In the data rows, zero lies at 4.5, halfway between 4 and 5.
Some points:
[5 1 3 4 5 4 6 2 2 4 7 4 1 4 8 3 3 5 3 2 3 4 4 5 1 5 3 4 2 0 7 3]
[5 4 5 5 5 2 2 5 4 6 6 6 6 6 8 5 3 2 3 7 7 5 5 5 3 1 3 6 3 6 3 6]
[9 4 3 5 0 4 5 5 5 6 4 4 5 5 2 3 6 7 7 4 5 6 3 4 9 4 4 2 6 6 5 3]
[7 7 8 5 1 4 5 4 7 4 2 3 4 4 5 6 5 3 4 3 1 5 3 5 8 5 4 6 5 5 5 5]
[3 2 5 3 3 7 5 3 3 3 7 5 5 3 6 1 6 5 5 3 3 5 5 5 2 6 2 4 4 6 6 5]
[6 5 5 4 5 1 4 5 7 6 7 3 7 5 4 9 3 5 6 7 1 7 4 3 6 4 6 5 8 5 1 6]
[7 5 2 3 9 4 5 5 4 5 4 6 7 1 5 2 5 4 5 5 6 6 4 5 3 3 5 6 6 6 4 3]
[5 3 3 0 2 6 5 6 7 6 3 8 2 7 5 5 3 4 4 3 6 2 4 3 6 7 7 4 4 5 4 4]
[5 4 4 1 3 3 5 4 8 6 3 6 4 1 1 5 1 2 2 3 3 2 0 4 2 7 6 2 2 5 4 5]
[5 5 4 4 2 2 4 7 8 4 4 2 4 6 3 3 7 5 7 6 2 6 3 5 6 6 4 4 4 4 5 5]
[4 5 4 3 4 3 5 5 2 6 4 2 3 5 5 6 8 5 4 8 4 4 5 3 7 4 5 3 6 4 0 5]
[8 6 5 6 5 4 3 6 7 5 3 7 6 2 3 6 5 3 5 6 5 7 6 6 3 2 5 8 5 7 3 6]
[4 5 5 7 5 4 6 7 4 6 2 5 7 4 4 5 6 6 6 5 3 5 5 5 1 3 6 5 4 7 3 4]
[5 3 4 3 4 5 7 3 1 0 6 5 7 4 3 1 3 6 2 4 5 4 4 3 0 4 2 6 4 4 5 2]
[2 7 5 4 2 2 2 6 3 4 6 4 3 3 5 5 4 7 4 3 5 5 7 3 6 3 4 5 8 6 3 5]
[5 4 4 2 1 3 3 5 8 4 4 3 4 5 3 5 4 6 5 5 2 7 3 5 8 2 6 4 6 5 3 8]
[6 2 7 5 2 5 7 3 3 3 7 3 7 4 3 1 6 5 2 6 3 6 5 5 5 5 2 6 5 2 7 5]
[8 0 6 2 4 5 8 3 7 8 2 5 4 4 2 5 4 1 6 2 6 4 0 4 6 6 5 5 4 5 5 4]
[3 5 5 2 3 3 3 6 6 5 2 4 4 7 3 4 8 5 5 3 3 4 2 3 6 4 1 5 5 4 5 6]
[4 3 3 4 6 4 5 4 5 3 3 5 5 3 6 3 4 3 3 5 9 3 4 2 4 4 4 7 5 5 4 3]
[2 3 5 6 4 5 2 5 5 7 7 2 3 3 4 4 3 4 4 4 4 3 1 3 7 5 7 3 5 6 8 3]
[5 6 3 0 7 2 5 5 4 5 6 7 7 2 5 5 4 0 5 4 6 2 5 5 3 2 7 6 4 6 5 4]
[3 6 5 5 6 2 5 7 6 5 4 3 4 6 4 7 5 6 5 4 4 6 6 5 8 2 3 1 6 8 4 7]
[3 7 5 6 4 4 5 5 3 6 3 6 0 6 6 5 4 5 3 4 5 2 3 5 3 6 6 4 6 6 6 3]
[2 7 3 8 7 4 4 5 3 3 5 4 3 2 6 8 5 5 6 7 5 5 7 1 6 2 6 2 3 2 4 6]
[4 4 7 2 4 5 6 0 0 1 6 4 6 7 5 0 2 7 4 5 5 4 6 5 0 6 3 5 4 6 9 7]
[5 5 6 6 2 4 5 6 5 5 5 1 2 7 5 5 4 5 6 3 6 7 4 5 4 7 3 3 6 4 3 3]
[4 4 5 4 3 3 4 4 5 7 6 5 4 5 4 7 4 6 5 4 7 4 4 3 6 6 5 3 7 2 5 4]
[3 3 0 4 6 3 7 6 7 4 4 9 1 1 4 2 1 2 1 5 8 0 3 7 0 6 5 7 3 3 3 5]
[4 5 3 5 2 2 3 5 8 8 4 3 5 2 4 5 5 6 8 8 2 4 6 4 5 4 4 3 4 4 4 4]
[6 3 6 4 4 5 5 6 8 4 1 1 3 3 3 3 4 6 8 4 0 6 2 3 8 4 3 4 3 5 4 3]
[2 5 4 7 3 6 5 0 1 0 3 5 6 5 6 5 9 5 5 5 1 5 5 7 2 5 3 6 5 4 6 5]
[6 3 6 7 2 3 4 5 9 5 6 2 4 3 3 7 7 4 6 6 3 4 7 5 7 4 6 2 4 6 1 7]
[4 3 0 2 8 7 4 6 6 3 2 6 6 3 4 5 4 4 8 7 8 5 5 5 3 4 7 6 5 5 3 2]
[3 4 6 6 5 4 3 5 4 6 4 5 6 3 3 4 4 3 4 6 6 5 5 5 2 0 4 5 6 5 2 5]
[7 3 3 4 3 4 4 7 7 4 0 5 4 5 7 3 4 5 3 4 3 4 8 2 4 7 6 3 4 3 5 4]
[7 6 8 6 6 5 2 1 9 5 6 3 6 3 3 2 6 4 5 5 5 1 4 6 0 2 3 6 6 6 5 5]
[2 4 4 4 9 6 4 1 3 6 3 5 4 6 5 2 3 4 2 6 7 3 4 4 4 7 5 5 6 4 7 3]
[4 5 4 7 3 3 3 6 3 5 4 5 2 5 5 7 4 7 3 5 7 6 4 7 5 5 6 2 5 5 5 6]
[2 5 7 6 2 6 2 3 5 4 5 6 3 5 5 7 4 8 5 2 5 7 3 5 7 7 4 4 8 2 5 3]
[4 5 2 4 5 5 2 6 6 5 5 4 3 4 2 5 4 5 2 6 3 3 6 6 7 1 5 4 5 5 4 4]
[5 4 4 2 5 4 4 7 5 6 5 4 4 6 5 4 7 5 4 3 4 5 4 1 7 5 4 5 5 4 3 8]
[6 5 7 5 5 5 4 4 7 6 5 7 6 6 3 3 5 6 3 2 4 0 2 8 1 6 5 5 6 3 3 5]
[6 4 2 8 6 5 4 5 3 4 6 4 0 4 5 6 6 7 3 5 7 4 5 3 5 3 8 3 3 3 4 7]
[4 3 6 3 6 7 3 5 7 4 5 4 7 4 3 5 4 5 4 5 7 4 5 7 2 4 5 5 3 8 4 6]
[4 7 6 6 4 5 4 8 2 2 5 3 3 5 7 7 6 5 6 7 3 3 6 7 7 6 4 3 6 3 4 4]
[3 6 5 6 4 6 3 4 5 3 9 3 0 4 7 6 6 5 0 4 4 3 8 4 2 4 6 2 5 5 1 4]
[3 6 5 8 5 7 4 5 4 4 5 7 5 6 7 6 3 4 6 5 2 6 6 6 3 4 4 5 6 5 4 6]
[6 6 6 5 6 6 5 1 3 3 6 4 6 6 1 3 5 6 4 3 2 5 3 4 1 5 2 4 4 4 5 6]
[1 4 4 5 6 2 3 5 3 4 5 4 2 3 5 6 4 5 2 5 4 3 6 5 5 5 6 1 6 5 2 3]
[5 4 4 3 3 4 4 4 5 4 6 8 4 5 2 4 5 7 3 3 2 3 2 6 3 7 3 4 4 2 5 4]
[4 6 3 6 5 6 4 6 4 5 3 3 8 5 3 5 5 4 4 4 6 4 5 6 4 2 5 7 4 6 3 5]
[5 4 5 6 5 3 3 6 5 5 5 3 5 7 2 5 5 4 5 3 6 3 6 3 7 6 5 0 4 5 4 4]
[5 4 3 4 4 4 5 6 3 4 4 6 5 4 5 0 2 7 3 3 8 2 6 4 2 4 5 6 4 5 6 1]
[7 3 3 1 2 7 5 5 4 6 2 3 6 5 5 4 1 1 6 0 5 4 2 1 8 6 2 8 3 6 6 2]
[6 5 3 4 7 3 3 3 5 3 3 5 7 3 5 5 1 4 5 4 5 4 5 6 4 0 5 7 4 5 3 7]
[1 8 5 4 4 3 5 4 6 7 3 2 2 5 5 8 5 6 4 4 4 4 9 5 4 4 6 4 2 3 3 5]
[4 5 7 6 4 4 3 7 6 4 6 3 4 5 4 6 6 6 4 6 2 6 6 4 7 3 5 1 2 5 3 7]
[6 5 5 8 3 6 3 3 3 4 5 4 5 8 6 5 6 5 4 3 3 3 4 3 6 6 3 1 6 1 5 5]
[5 3 4 4 2 5 5 4 4 5 2 3 4 7 2 5 7 4 6 5 5 6 2 4 6 5 5 4 4 4 3 3]
[1 6 7 9 4 8 7 4 0 1 5 5 5 7 6 9 6 7 4 6 2 4 5 7 2 7 3 7 3 3 7 4]
[6 5 5 4 5 5 8 5 8 7 3 3 5 6 5 3 5 3 5 4 4 7 5 4 7 8 5 4 5 6 5 4]
[8 4 5 2 6 4 3 7 4 3 5 5 6 2 7 4 3 5 4 4 9 4 3 3 4 4 4 7 4 6 5 5]
[1 6 3 7 3 7 4 4 2 3 5 4 8 8 5 6 8 6 6 4 2 6 8 5 2 6 5 7 5 5 5 4]
[5 3 6 5 4 3 5 5 6 5 2 4 5 7 2 6 5 6 6 5 2 7 4 2 6 5 5 5 3 5 3 6]
[8 7 6 2 6 7 6 4 2 4 6 8 4 4 6 4 4 3 5 6 6 5 5 5 2 5 4 5 4 4 5 0]
[1 7 4 9 2 4 6 4 4 5 4 6 3 6 5 7 5 3 3 4 4 6 5 4 5 5 3 2 5 5 5 3]
[5 6 3 8 5 6 3 6 2 5 2 5 8 4 3 7 4 3 5 3 1 5 3 4 3 4 3 5 3 5 6 8]
[7 3 6 3 2 8 7 4 6 6 4 6 6 8 3 4 5 6 7 3 4 4 6 2 5 4 2 5 5 5 7 0]
[3 7 5 5 5 3 1 4 2 5 4 4 5 6 8 4 3 6 4 9 5 7 3 2 4 3 8 5 2 4 4 5]
[3 6 5 7 3 8 3 4 2 4 5 6 5 5 2 5 7 4 4 6 2 7 7 5 2 5 4 7 5 3 4 6]
[5 3 4 2 3 3 4 6 5 5 4 4 2 6 3 5 5 3 5 4 4 7 3 3 6 5 4 5 5 3 5 3]
[4 7 4 5 5 2 5 4 5 6 4 2 3 5 3 5 5 4 3 5 6 5 5 3 6 7 7 4 5 4 4 4]
[6 3 6 2 3 4 5 5 5 7 5 3 3 5 2 4 4 5 7 4 4 7 4 4 8 0 8 4 3 5 3 5]
[2 5 3 5 8 6 4 4 1 4 8 3 1 5 5 6 4 4 5 5 6 3 7 2 7 4 5 5 4 2 4 4]
[4 6 3 2 5 7 9 0 3 0 7 4 7 5 6 0 4 7 4 4 3 6 4 5 2 5 4 6 4 4 6 6]
[4 6 2 4 4 4 3 5 4 4 4 4 5 5 4 6 4 3 7 4 7 2 3 2 4 3 7 0 4 4 4 5]
[6 3 3 4 8 2 6 5 4 6 4 8 6 3 4 3 2 2 6 7 6 4 4 5 3 5 5 6 5 7 3 6]
[0 4 6 8 5 9 7 3 0 3 4 3 5 5 6 5 8 5 4 4 2 5 6 7 3 5 2 6 8 4 6 7]
[5 2 5 2 5 4 7 4 2 2 6 6 3 4 2 3 6 5 2 3 1 6 3 2 3 6 2 5 4 1 7 4]
[7 3 3 0 3 5 5 5 9 4 5 6 5 4 3 6 4 3 4 5 6 4 3 1 7 5 3 4 3 4 7 4]
Along one direction, these points spread out more than along any other. Take the direction at right angles to it along which they spread out most. Then take the direction at right angles to both along which they spread out most. Go by this last direction. How far along it is each point below, from 0 to 99? The average is 50, and the first point in the table lies past the average. One standard deviation of the points above along it is 16.
[3 7 4 8 6 6 3 3 1 6 6 5 1 5 5 3 3 2 1 7 6 2 6 4 4 7 4 3 5 2 4 4] 33
[5 3 3 4 7 6 6 3 2 2 7 8 6 2 5 1 3 6 2 4 5 3 2 6 3 5 2 7 2 6 7 3] 51
[2 6 5 6 6 3 0 4 1 4 8 4 1 5 7 6 4 5 5 6 8 4 8 4 2 9 6 2 4 3 6 5] 26
[1 5 6 7 4 3 3 6 5 5 4 4 2 4 7 5 7 5 1 5 6 5 6 5 6 3 4 1 6 3 4 5] 36
[7 5 5 2 5 6 6 6 6 5 3 3 4 5 3 4 6 4 4 4 5 4 2 5 8 2 5 3 5 4 6 2] 63
[5 4 5 7 5 4 2 4 1 5 4 8 5 6 5 7 5 3 6 3 2 3 3 5 3 3 5 7 4 8 5 5] 42
[5 5 5 4 5 4 5 5 4 7 6 6 5 2 3 5 3 4 1 5 4 0 4 6 1 7 2 6 4 6 2 3] 40
[4 4 3 2 4 6 7 3 2 2 6 7 3 4 4 0 2 6 5 5 6 3 2 5 2 5 2 5 4 6 5 6] 55
[7 1 6 1 4 6 6 4 5 2 1 4 6 7 3 3 4 0 7 1 4 5 4 2 9 6 3 5 4 5 6 0] 87
[5 6 2 4 6 6 5 4 6 7 4 6 6 2 7 5 6 3 7 4 8 5 4 7 3 1 6 6 4 6 3 5] 25
[5 4 5 3 5 4 8 7 8 3 5 3 6 6 5 2 7 3 6 2 3 5 2 2 8 4 4 5 4 4 6 5] 74
[7 4 5 3 3 3 4 5 7 5 3 4 3 6 2 3 4 3 6 3 3 7 3 3 6 3 3 5 3 2 4 2] 71
[3 5 4 5 4 3 5 5 2 7 4 7 9 2 5 5 2 5 6 6 3 3 5 8 4 2 8 6 3 5 4 6] 27
